A =
[[-4.56  1.45  0.23  4.45  0.86  0.53 -1.42  5.03 -4.17 -1.52]
 [ 0.20  2.64 -0.56  1.01  1.40 -0.10 -1.41  0.17 -1.87 -0.22]]
Indices start at 1.
Read off the entry in row 1 and column 2.
Answer: 1.45
The entry at row 2, column 3 -> -0.56
The bottom entry of the column that holds the largest entry -> 0.17
Read off the entry at row 2, column 1.
Answer: 0.20
Read off the entry in row 2 and column 2.
Answer: 2.64
Read off the entry in the top-left corner.
Answer: -4.56
The entry just left of -1.52: -4.17
The entry in the top-right corner -> -1.52
The entry just right of 0.53 -> -1.42
Read off the entry just right of 0.17.
Answer: -1.87

Read these off the array that follows.
1) Report the bottom-left entry.
2) Report the entry just left of the smallest entry.
3) Report the last entry, reading row by row.
4) Report the median of all entries.
5) Report the top-left entry.
6) Report the third entry on the main diagonal.
7) Report the entry directly above 64.
8) Report the bottom entry of the column that holds the smallest entry.
[[ 938  301  702  493 -156  491 -138]
 [ -22  293 -624 -172 -173  -73  344]
 [ 444  419  149  -56  357  -32   47]
 [ 117  573  766  433  423  491  500]
 [ 437 -142  127  338  164 -318   92]
 [ 834  439  553  493   91  435  188]
 [ 148  428 -150  325  -40   93 -251]
 [ 865  352  615  466  133  357 -105]
 [ 351  540  110   75  295   86   58]
 [ 938  346  653  484  220  163   38]
 [ 279  254   98  140  250   57  152]
 [  83  509  641  284  423  464  413]
 [   3  270 -632 -100 -131  -47  539]
 [ 580  573  766  293  235   52  539]
 [ 489 -147   64  156  146 -290  174]]
1) 489
2) 270
3) 174
4) 254
5) 938
6) 149
7) 766
8) 64

4.99,-2.74,-1.56,5.37,5.16,-4.66,3.36,-3.92,-1.78
-0.53,5.73,0.78,-3.76,2.23,-4.17,-1.22,5.77,1.97
-5.59,0.85,1.09,5.80,6.15,-4.72,-2.28,-1.23,-3.78
5.83,-3.42,4.44,-1.61,-5.70,-4.25,-4.29,-4.52,2.20
-0.71,3.49,4.90,2.84,-4.46,-0.76,-2.36,-2.18,3.95
5.81,5.29,-2.65,-2.80,4.86,6.11,6.39,-5.65,-5.43
0.66,4.41,2.32,6.09,0.85,-0.26,-1.71,5.97,3.44
-0.17,2.08,-6.08,-3.00,0.17,2.68,4.26,5.80,-0.64
Counting starts at 1.
The entry just left of -5.70 -> -1.61
Report the bottom entry of the column that holds the largest entry.
A: 4.26
The entry in row 2 and column 1 is -0.53
Report the entry just right of 3.49.
A: 4.90
The entry at row 3, column 1 -> -5.59
Report the entry just left of 3.36.
A: -4.66
Report the entry in the top-right corner.
A: -1.78
Report the top-left entry.
A: 4.99
Report the entry just right of 4.86.
A: 6.11
Report the entry just right of -2.74.
A: -1.56
Report the entry directly below -4.52.
A: -2.18
The entry at row 3, column 3: 1.09
The entry just right of the largest entry is -5.65
Report the entry just left of the smallest entry.
A: 2.08
The bottom-right entry: -0.64
The entry just right of -5.65 -> -5.43
Report the entry at row 1, column 2.
A: -2.74
The bottom-left entry is -0.17
The bottom entry of the column that holds the smallest entry: -6.08
Report the entry just left of -3.42.
A: 5.83
Report the entry just right of -4.25.
A: -4.29
The entry at row 2, column 2 is 5.73
The entry just right of 5.77: 1.97
The top entry of the column that holds the largest entry -> 3.36
The entry directly below the largest entry: -1.71
Report the entry directly above the smallest entry.
A: 2.32
